A single turn carries every row of the set below to another of its rows. Some are shown first; where does it send the rows asked next?
K_932: [ 21.6 -31.2 -15.3   6.4  -5.0  -5.5   6.0 -14.5  13.0   8.3   4.9 -15.0
  21.4 -21.0   9.7  -5.7  -4.6 -28.9]
K_854: [ -3.7  -9.1  -3.3   9.1   2.1   4.9  24.0 -16.7 -20.1 -17.7  29.0  -1.5
   7.7 -21.4  -3.1  -2.9  -7.6   2.2]
K_494: [  9.2 -11.2   7.9   2.0  -0.1 -23.8 -31.6 -12.3 -16.3   3.4   2.7   1.4
  11.4  11.4  -6.3 -20.6  -2.1 -12.7]
K_207: [ -8.2 -10.4   1.1   7.9  -0.3   7.8  22.5 -14.4 -23.6 -17.1  26.4  -1.9
   7.6 -20.5  -5.4 -10.0  -8.2  -1.2]
K_224: [  1.8  -5.0 -16.0   4.4  -4.1 -14.1  18.5  17.2  -6.4  -4.4 -38.1  -6.7
  -2.0  -4.0 -12.0   7.8  -7.8   0.4]
K_756: [ 11.8 -33.4  -4.4   4.5 -10.7   1.7   2.7  -7.9   5.8   9.5  -0.1 -16.2
  22.7 -20.1   4.8 -20.0  -6.0 -34.9]
K_614: [ 16.7  -7.9   1.1   6.9   5.1 -32.5 -28.5 -19.2  -8.8   2.4   9.7  -0.9
   4.2  11.5  -6.0 -11.0  -8.3 -11.2]
K_605: [ -2.1  -5.2 -10.3   3.6  -6.0 -13.3  17.2  18.5  -8.6  -3.2 -39.1  -7.9
  -4.6  -2.8 -14.7   1.4  -9.9  -2.9]
K_243: [  1.0  -3.6 -14.1   5.1  -3.2 -17.9  18.7  15.4  -6.1  -4.2 -36.9  -9.5
  -8.6  -2.7 -15.0   6.0 -13.4  -2.7]
K_546: [-14.7  -9.9  -7.4 -17.4 -15.4 -11.3   3.5  11.3  -1.0  -4.8   7.7 -10.1
 -29.2   8.8   7.7  14.7  11.5 -15.5]
K_618: [ 16.0 -30.2  -8.3   9.7  -5.4  -8.2   5.3 -15.1  12.8   9.1   6.5 -21.4
  10.0 -17.9   0.1 -14.9 -18.2 -37.0]
K_87: [ -6.0  -8.4  -0.4  10.9   1.3   3.2  24.0 -17.4 -20.9 -17.9  29.8  -4.7
   2.5 -18.6  -7.4  -7.1 -13.8  -2.5]
K_114: [ 17.6 -10.6  -1.0   1.4   3.6 -26.9 -29.9 -14.9 -13.3   2.5   4.6   5.0
  16.2   8.4   1.5  -9.0   5.4  -4.9]
K_529: [-15.2  -9.6  -6.8 -18.6 -15.8  -9.7   3.2  13.5  -4.0  -5.0   5.9  -9.1
 -26.6   7.9   8.0  14.3  12.9 -15.1]
K_323: [-16.2  -9.7  -5.6 -17.9 -17.2 -10.2   2.8  12.8  -3.1  -5.1   6.9  -9.8
 -29.3   8.0   6.5  12.9  11.1 -17.0]

K_494 moves to K_614
K_618 moves to K_932
K_323 moves to K_546
Now these:
K_854 moves to K_207
K_224 moves to K_605

